rotation steps, each row followed by its count of steps:
The counts run from 0 to 510.
[-12.3  -8.5  -8.1  27.9  -6.3  15.7  22.2  13.2  10.7  -6.5  -7.7   2.8
   3.1  27.9 -16.4  32.4 -21.3 -15.3  23.9 -25.6  -4.3  15.9   0.1 -11.0
 -40.0   4.5  -9.7  32.3  -8.8   2.0 -11.6 -15.3  26.9  -4.7  31.3] : 55
[ 12.8  24.2  -1.8  17.5  -2.6  21.6   5.6  10.7 -21.4 -21.3 -26.8 -25.4
  -3.3  20.8  -4.9  22.4  -0.3 -24.2  13.0 -26.5  -8.9  11.6   0.0   8.4
   8.2   5.0  -9.8  35.4 -28.7  31.9   9.3 -30.9  38.9  -5.8  26.6] : 344
[  3.6  -2.5 -10.4  41.3  -3.7   1.4 -25.3 -10.5 -22.8  11.0 -22.2 -43.5
   1.0   4.9 -46.4  25.5  -5.7 -19.3  -5.2  12.0   5.9   3.0 -34.9 -12.5
   4.9  30.7 -16.3  -1.9 -13.5  -1.4  -7.2 -36.1  16.7  -4.8   4.9] : 80
[  3.1 -10.5  -7.4  48.0 -11.8  13.0  -9.5  -9.6 -37.9 -15.7 -28.5 -10.9
   1.5 -20.3 -11.6  10.4  -5.2 -13.7  -6.8  28.2   8.0   8.0 -18.9 -22.2
  10.2   8.7  -5.9   9.3 -30.1 -11.6 -11.1 -24.7 -10.9 -28.6 -22.6] : 253
[-29.2  -9.2   5.6  26.9  -0.5   2.3  14.2   2.4  15.4   8.7 -20.2   5.9
  20.0   8.0   3.0  52.2 -34.8 -24.2  23.4   3.4  -0.7  20.1  -4.6 -10.7
 -29.1  23.9 -28.9  11.2 -18.2  16.8 -10.2 -29.3  19.8   4.5  -3.1] : 259
[-13.9  -3.6  -9.4  20.9   6.2   4.8  27.9 -20.5 -27.8  28.2  11.7 -29.0
  13.9  10.2  -0.1  26.1 -30.1  -8.2 -22.2  16.7   2.6   4.5  -7.5 -18.2
 -33.4  50.5   4.1 -10.8 -12.5   5.8  -9.6 -21.2   2.9  -8.4  17.0] : 495
[  2.6  32.3 -32.8  30.6  19.3  22.4   7.0  22.5  -3.6  10.0 -27.9   2.6
 -15.0 -28.4 -21.4  22.0 -29.3 -17.9  -1.7  -6.6   3.1   3.1   7.5   5.0
  -7.0   2.0 -39.7  18.8 -24.0   1.7   2.2 -14.9  29.4 -22.6   8.7] : 247
[ 27.9  -2.0   2.3  16.4  37.9  10.4   5.4   7.2 -14.3 -29.1  -9.3  -9.5
   5.4 -16.2  13.3  18.8  -4.7 -47.0   2.6  -2.9 -19.9 -10.1  -4.5  14.4
   3.5  22.9 -27.3   9.2 -38.6 -14.2  -3.6 -21.0  28.5 -18.7 -22.4] : 375
[-11.6   0.4 -27.0  18.6 -13.8  21.6  11.0   2.5 -10.8   5.9  -3.7 -11.4
  22.5  -8.5 -36.3  42.0 -44.5  -9.7 -25.6  -2.4  25.0   5.5 -25.8  -3.7
  -0.2  36.1   0.4  14.7 -11.7  12.5 -19.2 -24.1   8.4 -18.1  16.7] : 428
[ -4.1 -36.2 -29.2  36.1  10.4 -11.3   0.0 -26.7  -4.1 -18.3 -14.5 -33.9
 -14.8 -18.7   0.6  10.7  19.2 -14.4 -28.5  22.9  -3.9   3.2 -16.4   3.7
 -25.2  -6.2 -38.8  29.7 -36.1  10.7   1.3   3.8  -0.2   7.2   3.5] : 76
[ 41.9  -4.1 -10.7  19.5  -3.7  39.9  14.7   7.0 -40.2 -19.8 -17.0  -1.7
  -5.7 -12.8 -15.7  23.1   8.7 -17.2  -3.3   7.8   2.3   8.9  -4.4  -1.3
  11.1   6.5 -12.0  24.6 -32.2  17.7  17.5 -15.2   7.1 -33.3   3.6] : 42
[  7.4  -2.4   5.5  24.4 -11.9  15.8  26.8  -1.2 -27.7   1.7 -35.7   4.6
  14.6  13.6  -0.9  28.1 -10.6 -25.1  29.6   5.9 -29.0  12.2 -24.6 -19.3
 -21.1  39.8  -6.1  -6.4  -7.8 -20.0  -4.6 -21.0  13.4 -34.4  -6.8] : 156
[ 24.5  -4.2 -37.4  21.3  -2.5   9.7  27.0 -11.7 -25.0 -22.8 -22.6 -20.0
  -7.1  -2.1 -30.2   1.3  21.3 -19.5  -0.1  15.4 -37.8   1.1 -24.0  14.9
 -26.0  18.8  -4.2  18.1 -19.5 -17.7  10.0   4.1  -1.9 -19.4  -0.4] : 281
[ -2.0  -7.6  -3.4  27.5  23.7  11.6  -1.4 -15.3 -37.4   2.9  -2.6 -36.4
  -2.0  -5.3  12.6  16.2 -12.2 -12.8  -0.3  44.7  30.3   5.8  11.6 -33.7
  -7.6  23.0  -1.8  -8.4 -42.1  16.7  11.8  -5.3  26.0   8.6  -3.7] : 33
[ 23.2  10.2 -18.3  54.8  12.9  19.6   6.6   8.3 -29.5  -0.1  -2.8 -20.6
  -4.9 -16.9 -26.5   7.8 -14.3  13.4 -24.9  14.7  13.5   4.0 -21.0 -16.9
  -1.8   4.2  -1.5  26.8 -25.0  -1.5  -8.5 -14.8  -7.6 -23.3  27.7] : 119
[ 26.0 -10.8 -13.9  21.6  -7.6  35.6   4.8 -14.1 -34.5 -35.1  -5.7 -35.8
   4.2   0.3 -29.5  21.2 -10.5  -2.8   1.8  27.9  22.3   5.3 -20.5 -23.1
   3.9  15.3  17.4  25.3 -32.3  15.5   4.3   0.4  14.4  -2.4  -1.9] : 100
[-32.5  -9.8  11.0  43.8  19.5   4.1   1.3 -12.7 -10.2  -7.5   3.7 -18.0
   8.5  -6.5  19.4  21.6 -22.3 -29.6 -12.8  -3.7  -5.4  -4.2 -35.0 -30.9
 -24.7  -1.3 -22.8  25.5 -16.3   0.3 -28.0 -16.0  12.2   7.2   8.5] : 123
[ -9.9   2.8   3.1  14.2  -5.4  -4.8  13.1   7.3   1.0   0.9 -20.3 -26.1
  -5.3   1.5 -10.3  40.9 -47.2  -7.1  -2.6   0.4  23.3 -12.1  -2.4 -20.1
  -9.7  51.0  -2.4   7.4 -22.4  13.7  -2.6 -25.0   9.3 -42.4  10.6] : 369
[ -5.6  -4.8 -14.6  47.2   4.8  16.4  18.9  20.7   1.2 -19.1 -40.7  17.8
   7.8 -26.1   1.0  17.3   8.4 -19.8  19.6   0.9 -10.7  17.5 -12.4   1.0
 -11.9  -3.5 -32.4  23.8 -35.3 -11.9  -5.2  -5.7  16.0 -23.9 -12.3] : 356
[ 29.2   0.2 -42.5  11.5   7.2  41.7  36.7   2.7 -18.5   1.7   2.9   5.1
  -1.5 -11.3 -14.6  23.9  -8.2 -21.2 -20.3  -1.0   0.6   4.1   3.3   6.0
 -11.2   3.5 -21.9  28.6 -22.3  20.9  20.8  -3.0  12.6 -19.9  23.0] : 43
[-14.8 -37.8  -3.6  35.0   1.2   0.3   6.4 -16.1   6.1 -13.2   2.0 -22.0
   6.7  26.2  -7.2  27.5  -8.3  -1.8  -6.9  -9.2  -3.4  10.1 -15.8  -3.4
 -44.2   7.2  -0.2  38.4 -23.1  13.1 -22.2 -14.7   3.8   9.0  41.9] : 56
[  9.5  -4.2 -32.4  17.7 -27.5  29.6  20.4   4.9 -12.1  12.6 -36.4   2.7
  -4.1  -3.5 -36.9  26.6 -18.8 -28.6   9.6  -6.3   1.8  -7.2 -20.7   5.0
 -21.3  24.2 -22.0   6.3  -3.6 -11.3  13.5 -13.2  13.6 -35.3  13.9] : 486
[ -4.6  19.2 -11.8  32.2  37.1  28.7  35.3  11.9  -6.9  15.2  -0.1   8.1
  -6.5 -14.7  11.2   9.3 -34.1 -32.5   0.1  -8.5 -23.7  -0.8   8.3  -9.1
 -38.7   7.0 -39.3  24.1  -9.9   6.2  -0.4 -22.3  18.2 -14.5  12.9] : 451
[  1.9  -0.7  -8.1  29.1  15.0   2.2  33.0 -23.3 -51.6 -17.5  -1.8 -26.9
  -4.6  -8.0   5.5  -3.9   5.9   8.5 -31.3  23.6  -4.1   1.7 -16.5  -9.4
  -8.0  23.4  17.4   8.4 -42.4   8.3 -17.9   4.4   1.5 -22.7   6.3] : 398
[-15.4  21.8  -3.8  25.8  29.6  -0.5  28.6  32.5   6.3 -11.1 -20.9   6.4
   1.2 -29.3   7.8  25.5 -34.7  -3.2  -7.2  -8.3  -7.4  -1.5   3.4   6.3
 -15.4  25.9 -15.3  21.7 -35.8 -11.4 -20.0  -1.3  25.4 -18.2   4.0] : 298
[-21.6  -8.6  -5.7   3.0  11.9  19.0  19.1  -8.3 -21.0   9.9 -24.7  -7.5
  -6.9   4.9  19.5  16.7 -26.2 -35.7  -9.0 -18.8  12.8  -5.1  14.2   3.4
 -19.8  -0.9 -28.3  18.6 -20.6  47.4  19.1 -14.5  24.9  -3.3   8.5] : 141
[ -4.0   2.0   0.3   7.8  24.9   5.4  50.0  -3.9  -2.4  -3.8   5.2   7.3
   8.8 -18.1  20.4   8.0 -34.8 -20.7  -9.8   1.9 -19.8 -12.4   5.0  -9.5
 -43.5  39.7 -20.5  14.2 -18.4   0.2  -5.5   0.6   4.0 -28.6  10.2] : 502
[  1.9   8.4  13.1  33.6   2.3  -1.9  17.8  13.2 -16.5 -27.3 -28.8  -0.9
  22.1  20.7   4.4  27.4 -11.5  -6.6  14.6 -24.5 -24.6  18.9   2.1   6.4
  -3.4  21.4   5.5  30.7 -37.2   4.9 -24.1 -28.6  24.7  -7.3   7.5] : 395
[ -9.7  13.9  20.9  29.4   0.4  35.9  16.2 -13.1 -50.4  -5.7 -10.2  -2.6
  20.6  -8.9   6.9   9.0  -0.7 -19.2  10.0   6.9 -15.6  13.0 -35.5 -37.8
   2.1  11.4   1.5  16.5 -21.6  20.7  -8.4  -8.9   7.3   0.3 -13.6] : 226
[ 31.1  -2.7 -34.3  28.3  16.4  42.7   0.7   2.0 -24.3 -15.9 -13.7 -14.7
  -5.6  14.7 -25.5  15.8   3.8 -39.8  14.9  -8.9 -10.2   8.4  -9.6   0.8
 -16.4  -6.5 -18.5  16.0 -21.7 -12.5   3.6  -0.7  30.7  -3.0  -3.4] : 383
[  3.9  -6.0 -24.6  33.5  -3.9  11.5  11.9   8.2  15.5 -17.2  -8.0  -3.6
   0.0 -36.5 -11.3  34.0 -17.4   4.5   0.0  33.6 -25.4   1.2   7.9  -4.0
 -25.5   9.8 -34.1  42.5 -25.9   6.0  -2.1 -24.5   5.8  12.8  -1.7] : 279
[-14.6 -15.4 -31.8  14.1   6.4   8.8  48.0 -13.3 -19.8  23.2  -7.6  -6.1
  -1.0  -5.4  -6.4  21.7 -12.6   4.8 -14.8  29.7  19.6  15.2   4.9  -7.4
 -32.4  45.7  -3.1 -10.4 -30.8  10.9   5.3  13.3   4.1 -20.1  18.8] : 263
[-11.3 -13.3 -11.4  50.9  10.2  -3.4  12.0 -23.4 -42.7  10.7 -28.6 -30.5
 -17.8   5.4  -1.8  -8.7  14.2   2.6 -19.7  24.2  10.1   7.8 -14.4 -25.4
 -22.8   6.2   1.0  -4.2 -29.4  11.1   0.8   4.7  -9.0 -17.6  20.0] : 186
[  5.9  -6.1 -14.3  19.8  48.5  19.3   5.8 -14.5 -31.4   1.5  15.7 -15.1
   6.7  -8.5   9.6   8.8  -0.1 -48.1 -22.0   6.1 -27.6  -3.1 -22.8   2.7
 -18.5   2.9 -28.7  12.4 -14.9  -0.4  -9.0 -11.8  18.7  13.2 -11.3] : 45
[  8.0   9.1 -24.3  32.9   0.5  32.0   9.3  -3.0 -21.2  12.9  -4.0  -9.1
  -2.4 -33.2 -16.0  21.9 -34.0 -11.1  -2.7  44.3   2.6  -0.6  16.0 -23.8
 -14.8  17.5 -36.3  10.1 -15.2  12.7   7.4 -17.5   1.1   4.5 -10.6] : 381
[ 12.8 -39.1  -4.4  37.1 -15.7  -3.6   0.2 -10.2 -22.5 -27.3 -29.4 -23.9
  21.8  21.3  -8.9  37.7   9.1   0.0  -0.8  17.7   4.6  25.4  -4.8   9.8
  -7.0  19.6  16.5  10.8 -48.5  -3.4 -12.6  -1.9  10.0  -7.4  -5.7] : 261
[  7.5 -23.5 -22.4  -1.0  -6.6   4.7  40.5   0.4  13.3 -21.5 -18.1  -9.0
  13.0   9.1 -20.5  40.0 -24.0 -24.1   2.7  -6.3  -5.4  -2.9 -19.3   6.8
 -34.3  32.4  -8.7  21.7 -12.0 -14.4  -0.9  14.4  21.6 -34.1   4.8] : 435
